One turn moves every row onto another: examples first, then more rows asked:
vom: [ 104,  159, -520,  -58,   59,  115,  -16,  324,  245, -371,   28,  -21,
  141,  -70,  -65, -516, -145,   97,  -94,  -82,  -54,  -66,   56, -392,
  137, -150, -329,  117,   45,  172,  119]
Vofes: [  90,  153, -221, -138,  -98,  201,  -28,  250,  218, -352, -115,  -39,
  133,  219,  153, -195,    9,  145, -203,  240,   50, -180,   95, -220,
 -241, -246, -367,  227,  187,  428,  210]
zubes: [  84,  139,  154,  391,   92, -129,  126,   14,  407,   54,  -13,   52,
 -322,  145, -208, -167,  105, -108,   75, -197, -149,  147, -147, -345,
 -319, -278,    9,  169,  -63,  135,   82]
tezun: [ 175,  -91,    6, -169,   22,  162,  223,  182,  150,   20,   67,  -70,
 -403,  540,  105, -227,  185,  -79,  193,  270, -244, -253,  -98, -343,
  -75, -347,  -78,  -10,  -67,   64,   63]
vafar: [ 164,  210,   61,  514,  261,  -19,   44,  -75,  327,  192,   37,  123,
  -93,  231, -157,   -8,   93,   -4,  134,  -10, -204,  224,   45, -282,
 -222, -242,   63,   15,  -13,  109,   65]
pepa: [ 215, -207, -120,  -26,  112,  279, -154,  261,  293,   13,  330,   73,
  -42,  115,  412, -210,  156,  406,   83,  239, -154,  108,  284, -233,
   70,  -56, -141,   -8, -110,  103,  -52]
goz: [ 163,  124, -209, -151, -128,   90,  -17,  179,  122, -373, -126,   20,
   54,  211,   99, -160,  -15,  205, -194,  260,  136, -201,   77, -228,
 -222, -245, -386,  230,  180,  420,   79]
bez: [-230,   71,  145,  402,  184,   55,   72,   21,  347,  207,  -38,  130,
 -212,  -73,    5, -214,  185,   34,  -21,   88, -240,   94,  -71, -109,
 -297, -178,   17,  229,   -1, -127,   25]
talup: [  88,  116,  144,  389,   90, -138,  128,    9,  398,   57,  -22,   57,
 -310,  141, -238, -161,   79, -109,   76, -182, -144,  160, -140, -359,
 -335, -287,   20,  164,  -48,  109,   75]
lozun: [ 239,  -60, -148,   65,  268,  160,  -24,  327,   86,  166,  100,  -44,
  -47,  290, -168, -407,   -1, -214,  196,  222, -386, -169, -126, -244,
  193, -255, -181,  -50,  -93,  384,  -67]
vapa: [-200,   -1,  127,  384,  177,  -16,   78,   -8,  294,  189,  -48,  189,
 -215,  -71,  -68, -201,  139,   63,    5,  113, -203,  100,  -78, -145,
 -334, -165,   34,  245,    9, -182,  -60]
navi: [ 201, -322, -240, -156,  188,  220, -145,  301,  250,  -89,  250,  152,
   99,  127,  231, -218,   52,  359,  162,  259, -209,  190,  274, -369,
 -109, -106,   -1,   43,  -64,  -77,  -74]
Nal: [ 138,   57, -257, -206,  -78,   72,  -12,  200,   99, -414, -164,   65,
  132,  216,   11, -156,  -61,  192, -160,  279,   97, -142,   75, -308,
 -316, -271, -319,  238,  202,  347,   73]
buz: [ 122, -374, -148, -203,   15,  -75,  -10,  387,  269, -200,  114,   67,
 -155, -120,   22, -555,  -13,  184,  -84,   18, -162,   85,   16, -426,
  -81,  -21, -175,  297, -129,  129, -176]
pavo: [  86,   23, -466, -221,  116,  266,   61,  190,  302, -355,   16,   48,
    5,  285,  180, -148,  -35,  362,  -10,   77,  116,    5,  179, -348,
  -53, -235, -170,  -84,  158, -139,  195]
lapu: [ 159,  198,   61,  504,  245,  -15,   33,  -60,  328,  207,   33,  128,
  -82,  248, -165,    1,   82,  -18,  141,    4, -224,  235,   48, -295,
 -231, -251,   97,   29,   -4,   86,   62]
pobu: [  89,   82, -257, -212,  -65,  162,  -10,  276,  204, -399, -154,   10,
  211,  220,   70, -195,  -24,  113, -172,  245,   26, -133,   83, -293,
 -346, -300, -293,  253,  193,  340,  179]
Bafav: [ 155, -219, -197,  -91,  188,  336, -175,  346,  382,  -34,  287,   78,
  110,  127,  355, -254,  130,  329,  109,  225, -259,  164,  294, -294,
  -45,  -97,  -41,   23,  -75,   24,   50]
gav: [  62,  135,  142,  389,   95, -110,  120,   24,  427,   43,  -32,   51,
 -282,  148, -221, -175,   97, -108,   84, -201, -156,  158, -141, -357,
 -339, -279,   28,  164,  -48,  109,   90]
mil: [ 260, -304, -176,  -92,  108,  147, -160,  210,  180,  -37,  282,  157,
  -29,  102,  285, -190,   91,  451,  145,  280, -111,  143,  259, -289,
   10,  -63,  -85,   14,  -80,    4, -166]
riz: [-196,   52,  165,  413,  159,  -10,   69,   -6,  293,  216,  -27,  160,
 -262,  -75,  -24, -184,  179,   73,    0,   99, -177,   84,  -77, -110,
 -286, -163,   -1,  221,  -14, -121,  -41]
Zepi: [-126,   59,  115,  464,  172,   36,  -75,    8,  268,  184,   69,  197,
 -139, -172, -122, -155,  124,   83,  196,   97, -164,   99, -121,  -92,
 -266, -224,  -22,  201,  -42,  -79, -101]
rer: [ 146,   -6, -326, -148,   66,  175, -138,  268,  152, -343, -125,   79,
  289,  219,  -50, -128, -103,  191,  -83,  270,   92,  -67,   81, -218,
 -275, -290, -313,  124,  230,  389,   74]
fesaf: [ 115,   10, -424, -190,   72,  205,   57,  126,  229, -343,   33,   83,
  -79,  272,  180, -121,  -26,  419,   -9,  102,  201,  -31,  170, -321,
   25, -220, -207,  -85,  141, -108,  112]
rosok: [ 184,   13, -273, -104,   34,  130, -132,  219,  100, -310, -116,   76,
  181,  207,  -30,  -99, -116,  243, -102,  288,  170, -113,   82, -168,
 -186, -257, -368,  105,  225,  454,   12]
barus: [-171,   98,   84,  472,  183,  114,  -83,   63,  339,  182,   70,  162,
  -70, -167,  -94, -190,  137,   15,  182,   75, -231,  129, -102,  -91,
 -287, -241,   -2,  214,  -42,  -73,  -14]
Pel: [  85,  145,  139,  403,   85, -110,  122,   19,  436,   44,  -23,   41,
 -289,  151, -204, -179,  104, -125,   64, -189, -171,  154, -124, -342,
 -323, -283,   11,  151,  -64,  143,  106]
zuduv: [ 161, -145,  -22, -218,   33,  115,  234,  182,  100,   -2,   34,  -31,
 -365,  523,   45, -238,  143,  -84,  211,  288, -225, -222, -100, -387,
 -117, -367,  -41,   21,  -59,    5,   11]
sezek: [ 145, -144,  -43, -232,   71,  156,  238,  231,  162,  -22,   25,  -46,
 -300,  527,   61, -251,  141, -121,  215,  266, -289, -204,  -95, -408,
 -169, -387,   -7,   25,  -48,  -23,   91]
Senu: [ 137,  114, -490,  -87,   59,   38,   -7,  279,  173, -388,   13,   29,
  104,  -81, -131, -479, -178,  145,  -63,  -43,   10,  -56,   51, -418,
  141, -139, -323,  120,   52,  160,   15]
Ludo: [ 125,  -81,  -12, -193,   55,  210,  224,  221,  200,   11,   66,  -89,
 -325,  528,  119, -255,  180, -125,  191,  249, -297, -230,  -87, -359,
 -127, -368,  -33,   17,  -53,   46,  124]
suvek: [ 262, -104, -146,   52,  248,   86,  -11,  290,   13,  140,   76,   -1,
  -84,  267, -233, -385,  -30, -179,  213,  245, -334, -164, -138, -272,
  168, -253, -192,  -53,  -96,  360, -122]
Sigel: [-232,   26,  109,  364,  187,   24,   81,   28,  334,  192,  -45,  164,
 -168,  -69,  -42, -204,  158,   18,   -1,  106, -244,  128,  -76, -161,
 -356, -192,   42,  239,   20, -169,   14]
pip: [ 161,   94, -245,  -70,   26,  218, -143,  251,  170, -286,  -86,   22,
  174,  209,   72, -118,  -47,  222, -138,  266,  135, -145,   89, -112,
 -153, -238, -406,  104,  205,  510,  104]
ped: [  61, -327, -166, -202,   44,   53,  -26,  479,  414, -185,  124,    3,
  -57, -110,   85, -595,    6,   96, -102,  -15, -271,  105,   25, -435,
 -122,  -43, -140,  302, -118,  126,  -23]
zuf: [  65,   74, -420, -172,   95,  319,   38,  195,  355, -324,   43,    7,
  -22,  289,  263, -163,    7,  345,  -40,   60,  115,  -33,  184, -282,
   12, -217, -209,  -93,  145,  -65,  240]
vafu: [ 143, -287,  -79, -129,  -56,  -26,  -32,  364,  292, -132,  169,   13,
 -267, -123,  137, -554,   65,  218, -136,  -14, -142,    3,   25, -340,
   53,   19, -252,  254, -153,  245, -162]
daz: [ 126,  201, -446,  -18,   26,  124,   -9,  288,  254, -340,   59,  -46,
   70,  -68,   -4, -495, -120,  144, -121,  -81,  -12, -100,   51, -346,
  216, -127, -385,   83,   36,  254,   99]
Zudut: [-149,  108,  131,  487,  156,   85,  -88,   30,  313,  202,   94,  169,
 -143, -160,  -71, -188,  155,   51,  181,   90, -194,   90, -120,  -67,
 -237, -219,  -43,  186,  -55,  -36,  -32]
Viru: [ 225,  -92, -174,   34,  314,  165,  -19,  358,   94,  143,   68,  -44,
   25,  287, -231, -405,  -25, -235,  223,  220, -390, -147, -125, -297,
  124, -282, -131,  -25,  -67,  331,  -37]
Niz: [ 113,   64, -378, -152,   63,  256,   60,  141,  278, -303,   66,   18,
 -108,  271,  260, -135,    2,  416,  -45,   78,  173,  -67,  176, -274,
   67, -207, -252, -115,  138,  -36,  148]
fata: [ 167,  188,   40,  501,  264,  -24,   45,  -69,  313,  191,   26,  136,
  -85,  224, -171,  -10,   81,  -15,  146,    4, -213,  243,   57, -309,
 -226, -261,   84,   31,  -23,   81,   59]
roze: [ 120,   73, -291, -106,   77,  256, -161,  314,  238, -299, -111,   19,
  292,  226,   52, -150,  -54,  132, -138,  252,   60,  -86,   94, -170,
 -228, -267, -341,  117,  228,  445,  172]
Nune: [ 161,  156, -471,  -31,    8,   32,   -5,  241,  157, -363,   24,    7,
   20,  -85,  -69, -475, -144,  191,  -91,  -53,   51,  -83,   39, -353,
  214, -109, -385,   97,   22,  223,   12]
lito: [  65, -240,  -80, -129,    5,  102,  -29,  453,  430, -117,  161,  -56,
 -152, -111,  217, -607,   79,  116, -160,  -47, -253,   30,   33, -339,
   13,   -8, -229,  258, -145,  244,  -10]
gog: [ 241, -123, -190,   19,  299,   97,  -17,  325,   32,  130,   54,   -7,
  -13,  281, -276, -396,  -59, -198,  248,  246, -361, -130, -125, -300,
  123, -271, -133,  -46,  -67,  301, -109]
moz: [-148,   61,   69,  450,  197,   56,  -87,   37,  292,  151,   50,  201,
  -71, -167, -137, -194,  106,   27,  210,   97, -205,  140, -117, -138,
 -314, -246,   16,  218,  -44, -105,  -66]
Pudav: [ 173,  195,   49,  527,  244,  -34,   51,  -69,  307,  201,   22,  121,
  -97,  234, -174,  -16,   89,    1,  143,    6, -207,  237,   52, -295,
 -218, -242,   67,   24,  -15,   95,   48]

barus turns into riz
Viru turns into tezun
Now these:
pepa turns into buz
Nune turns into pavo
Nal turns into roze

One turn moves every row onto another: examples first, then more rows asked:
dum: [-232, -168, -192, -435, -154, -158, -107,  -79,  232,   84,  -56,  320,
 -213, -323,  212, -290,   -9,  296, -181,   74, -354,   72, -442,  168,
 -135, -607,  -69, -176,  -82, -103, -139, -133,  253,  329,  126,  263,
  -73,  407,  -26]
fol: [-294, -322, -160, -260,   37,  -74, -298,   29,  354, -262,  -56, -101,
   20, -286,  -12, -147,  105, -158, -163,   57, -406,   16, -263,  339,
  116, -574, -244, -197, -141,  -55, -194,  -54,  -39,  241,  524,   29,
  -28,  236, -343]
suf: [-131, -205,   -7, -419, -177, -329, -275,   10,  365,   36,   18,  -76,
  228, -258,  137, -204,   -2,   12, -234,   71, -279,   33, -576,  205,
 -146, -493, -140,  -52, -177, -182,  -34, -374,  274,  417,  486,   88,
  -56,  327, -231]
Rov: [-313, -347, -198, -194,   43,  -48,  113,   78,  369, -139,  -64,   -7,
   30, -316,  305,   66,  109, -195,  183,  -43, -189,  108, -177, -205,
  126, -628,  -11,   -6, -284, -178, -136, -209,  107,   28,  679,   -4,
 -334,   92,    0]
Gan: [-465,   32, -375, -290,  -99, -189,  -19, -212,  110,  300,  224, -182,
  -71, -139,  201, -134,  390,   81, -195,  168, -290,   88, -386, -117,
 -425, -170,  -58, -146, -199, -197,   17, -246,  284,  -96,  267,  -22,
 -132,  -66,  112]
nasag: [-298, -306,  -49, -441,  -31,   17,  165,  125,  374,  -21,  275,    6,
   20, -177,   34,  -23,  182,  -81,  -75,  -69, -410,   -7, -136, -286,
  155, -370,  -72,  -93,   95, -349, -205, -111,   67,  198,  558,  178,
 -473,  158,  271]
muzi: [-386, -359, -225, -433, -218,   41, -149,  110,  140, -160,   -9,  114,
 -154, -217,   55, -203,  212,   69, -245,   58, -472,   22, -294,  209,
  190, -378, -127, -336,  281, -138, -233,  -76,  217,  289,  405,   21,
 -124,  499,   -8]
zem: [-677, -202, -125, -229,   48,   26,   67,  112,  157,   33,   65, -282,
 -206, -328,  185,  116,   83,   22, -401,   74, -294,  144, -387, -224,
  -11,  178,   86, -320,    3, -218,   85, -198,  -17,  -51,  347,  -77,
 -460,  284, -123]
puv: [-403,    3, -198, -249,  -42,   90,  164,  -83,   96,   99,  190,  -77,
   11,  281,  175, -155,  239,  170, -267,  295, -264,  -34, -573, -130,
 -276, -276,  118,   78, -249, -261,  -62, -422,  135,  132,  395,  248,
 -120,  -69,   45]
sazo: [-482,   81, -118, -227,  -53,   -7,  -84, -244,   23, -106,  315, -231,
 -142, -209,  212,  -24,   57, -218, -848, -182,  -93,  184, -429,   86,
  -69, -257,   61, -301,  -70, -116,   89, -267,  171,  -22,  411, -148,
 -334, -113,  -62]
vol: [-172,  -40,   56, -474,   56,  120,  147,   13,  389,  155,  -13,  250,
   56, -293,  131,   38,   88,  191, -303,  -24, -413,   26, -235,  -66,
  -99, -370, -210, -209, -155, -183, -119, -242,  273,  259,  423,  258,
 -324, -153,  246]
gaba: [-359,  -65,   13, -397,   56,  -32, -169, -256,   57,   37,  -88,   95,
  292, -217,   78,   73, -167,  165, -516,  -32, -460,  101, -711, -147,
    9, -184,   35, -240,   46, -397,  107, -166,  -26,  210,  471,  -67,
 -162,  405, -103]
Nis: [-199, -159, -336,   29,  -59,   65,   96, -232, -146,   18,   77, -150,
  -95,  -59,  387,  -52, -243,   71, -602, -166, -156,  -28, -504, -133,
 -150, -180,  -32,  -98, -228, -335,  -82, -153,   48,   34,  328,    8,
 -256,    7,  271]
Babip: [-613,  -61, -141, -362,   -8,   70,  230,  189,   30, -143,  222, -168,
 -153,  -62,  184,   88,  266,  -58, -504,  162, -380,  349, -564, -294,
  254, -319,  231, -272, -237, -292,   26, -246,  -15,   97,  419,   36,
 -447,  306,  -38]
dalu: [-496, -103, -257,  -30,   14,   22,   15, -159,  -24, -172,  253,  -50,
 -323,  -73,  394,  -76,  -86,  118, -762,  -33, -131,   17, -400, -164,
   50, -424,  173,  -45,   67, -176, -117, -161,  -28,  107,  516,   43,
 -448,  -93,   82]
lutor: [-484,  -59,   18, -622, -298,  193,  204,   -9,  413,   25,  201,  -95,
  -14, -134,  -52,  -57,  112,  -73,   19, -219, -104,  213, -226,  147,
   30, -238,   88, -205,  -37,  -51,   63, -261,  237,  -42,  398,   52,
 -509,  298,   -6]
Toko: [-400, -246, -398,   70,   59,   26,  107,  -35,   44, -113,  462, -242,
 -346,   75,  298, -302,  -32, -151, -415, -110,  -28,  112, -460,  -80,
  -48, -591,  183, -279, -161,  -41,   28, -106,   90,  209,  471,   69,
 -358,   19,  -16]
Vuzu: [-530, -258, -238, -297, -113,   27, -311,   -8,   47, -155,  -10,   57,
 -170, -295,  318, -169,  229,  159, -178,   54, -347,  291, -633,  -44,
   99, -576,  364, -307,  191, -258,  148, -191,  200,   80,  377, -142,
  -76,  288, -192]
nilab: [-282,   61, -264, -379, -154,  -24,  -45, -166,  251,  -75, -101,  182,
 -111, -334,    3,  -71, -106,   87, -186, -102, -206,   81, -320,  139,
  145, -643, -238,   11, -258,  -53, -133,   12, -172,  163,  284,  104,
 -164,  499, -343]
Bod: [-337, -162, -293,   10,  300,  329,  167,  -52,  236,   29,  313,  -14,
 -199, -219,  118,  138, -192,   93, -118,   72, -188,   77, -499,   57,
 -113, -112,  -50,  -89, -303,  -27,  -47, -268, -121,  208,  613,  -54,
 -148,  -60, -259]
boza: [-275,  -13, -146, -557, -445,  -80,  -66,    5,  148,  -24,   20,   -1,
  168, -197,  -18,  -43,    4,   37, -308, -109, -203,   41, -488,   54,
  209, -335, -191,   -6,   63, -205,  -72, -231,  110,  296,  511,  -86,
 -244,  696, -214]
mamun: [-336,    8, -484, -153,  195,  107,  163, -101,  126,   68,  508,   -3,
 -232, -376,  126,  125,  150,  -75, -151,   15, -295,  411, -486,  -21,
   -5, -502,  -97, -259, -483,  -59,  -14, -142,   32,  130,  576, -199,
 -144,  -17, -116]
buses: [-388,  -76,   48, -390,   86,  240,  295, -100,  398,  -38, -205,  198,
   -7, -224,   19,   93,  -55, -114,  -56, -240, -232,  175, -275,  134,
   20, -324, -193, -292, -423,  -89,   45, -133,  131,  -54,  366,   88,
 -245,  114,   43]
subo: [-165, -204, -118, -256,  -58,  -47,  -79, -133,  170,  115,   60, -189,
  352, -147, -164, -185,  152,   -7, -363,  -97, -440,    0, -552,  295,
 -419, -277,   70, -251, -251, -164,   87, -140,  -32,   46,  193,    1,
  -28,  236, -243]
Fufal: [-270,  -57, -297,  -50,   94,   -4,   99, -238,  113,   61,  420, -192,
 -118, -101,  119, -128, -240, -237, -624, -252,  -17,   37, -445,  -65,
 -242, -189, -149, -355, -219, -133,  167, -106,    1,  133,  336,   19,
 -359,   91,   31]
Kirul: [-308, -152, -309,  -25, -167,   64,    8, -118, -175, -102,  174, -371,
 -154,  -11,  382, -196,  112, -170, -468, -189, -135,  213, -565,  105,
  -70, -425,  189, -285, -289, -182,  -25, -267,  347,  -22,  384, -123,
 -151,  -86,   82]
Bur: [-228, -268, -368, -160, -166, -118,  -11,   61,   13,    4,  153,    1,
  -28, -199,  131, -314,  213,  318,  -99,   10, -298,  -23, -552, -161,
 -203, -735,  235,   -8, -150, -179, -126,   65, -177,  109,  222,  129,
  -56,  237,  -85]
fip: [-282, -171, -319, -238, -142,  144, -131,  -35,  309,  -48,  236,   17,
  -21, -115,   37,  -91,  213, -104, -294,   59, -312,  224, -417,  249,
  -60, -425,  -13, -472,  101,  180,  151,  -74,   68,  175,  402, -345,
  -99,   92, -531]
Famuk: [-174,  -41, -315, -235,  -75,   17,   84,  -89,  171,   39,  240,  236,
   68,  -78,  106,    8, -120,  237, -373,   88, -285,    1, -497, -306,
   68, -497, -179, -165,   43,   12, -116,  135, -306,  371,  521, -138,
 -194,  232, -290]
lako: [-294,  -63, -101, -463, -249,   13,  -13,   74,  382,   89,   59,  -56,
   73, -333,  342,  -13,  171,  114,   26,   24,  -45,  176, -230,   37,
 -118, -542,  146,  -34, -172,   31,  -18, -460,  417,  111,  583,   46,
 -456,  -40,  -72]

Nis turns into Fufal
Babip turns into puv
Vuzu turns into Bur
Now these:
muzi turns into dum
vol turns into buses

